(in the rows, 128 means zero)
Each path below is one point turned by a fixed rotation once a step. After each direction that follows a path, write how fast that rotation turns it, in degrees a step (0 if it stays still).
Each turn is a multiple of 5 degrees from 10 to 175, or 0.
Each row of a path follows its step; steps can be skipped.
Path 1:
step 0: [126 133 134 122 131 131 122 128 136 132 139 109 129 133 117 127 129 132
 126 130 131 126 120 124 125 122 131 119 129 126 138 133 136 129 117 130
 125 137 136 114 125 122 126 126 139 129 109 131 126 132 115 124 136 125
 126 130 123 122 122 125 127 127]
step 2: [133 132 130 127 129 122 137 142 144 135 128 128 131 125 135 128 135 109
 124 134 122 125 130 121 120 130 130 130 131 117 132 119 136 124 130 137
 132 134 117 132 133 136 121 125 134 123 137 131 124 135 123 133 129 121
 132 131 124 128 136 132 135 141]
step 6: [130 129 116 122 138 125 135 126 134 122 128 133 129 127 134 130 131 122
 139 120 125 123 137 126 124 125 124 138 123 137 130 140 136 141 146 128
 117 122 130 132 132 139 126 128 132 134 124 118 141 133 123 123 129 131
 133 124 133 125 127 135 136 123]
step 12: [128 125 115 126 131 128 117 113 127 138 123 130 130 119 110 130 123 134
 121 127 133 132 133 123 129 124 121 125 138 121 124 130 133 124 121 118
 125 128 139 129 128 131 126 132 128 127 140 122 130 114 133 129 128 117
 123 126 125 128 137 114 131 128]
step 20: [125 114 127 134 114 125 111 127 129 139 126 141 113 127 127 127 123 130
 136 135 131 126 131 130 127 127 114 129 121 128 126 115 127 112 129 123
 134 136 132 122 126 126 129 133 133 122 135 129 131 128 122 130 135 130
 133 130 129 123 137 134 134 124]
step 24: [131 120 123 133 134 129 135 123 119 127 113 124 135 128 128 134 119 134
 138 128 129 130 126 139 125 124 127 139 124 121 133 120 132 127 127 119
 136 130 117 132 136 127 135 128 119 140 122 121 126 128 136 125 135 144
 129 143 132 127 138 128 123 129]
step 26: [138 133 136 142 126 136 135 124 125 119 134 122 120 128 127 134 136 140
 124 122 117 130 124 127 132 144 132 128 121 142 125 131 130 125 132 131
 126 131 131 121 123 123 128 124 131 135 135 133 127 132 131 115 124 130
 117 134 131 124 130 122 112 130]
step 33: [136 132 121 124 122 124 118 130 126 127 121 138 116 128 127 109 121 139
 123 121 122 129 131 138 132 119 122 127 122 136 135 114 128 127 122 122
 117 122 120 132 133 135 132 127 118 127 123 120 136 126 131 131 133 136
 136 128 125 128 132 124 126 123]
Directions:
[131 130 129 126 128 125 129 130 127 125 126 127 128 125 126 130 126 128
 126 129 126 126 127 128 129 127 127 129 128 128 125 126 125 128 125 127
 129 128 125 131 127 128 131 128 127 129 125 128 128 129 129 130 126 127
 128 126 126 131 126 130 130 130]  125
[128 129 130 128 129 129 128 127 125 131 132 127 132 127 129 128 129 126
 128 128 129 126 130 128 129 130 127 127 128 130 128 129 127 125 128 126
 127 126 127 128 128 129 129 128 131 130 128 127 127 124 132 130 127 128
 128 126 129 129 126 125 127 127]  160
[129 129 127 129 128 129 128 127 129 127 127 127 126 129 130 130 129 127
 127 127 129 126 128 125 128 129 128 126 131 128 127 123 126 129 128 128
 131 127 129 126 132 124 129 127 130 130 129 130 130 128 125 130 129 127
 129 128 128 128 127 126 128 127]  40
[126 131 126 129 125 130 124 128 127 126 128 124 128 127 127 127 125 128
 128 126 128 129 128 124 128 128 126 129 131 131 129 129 127 128 127 129
 127 129 126 127 124 127 128 128 127 128 127 131 127 129 129 128 129 128
 128 129 127 129 130 126 127 124]  85
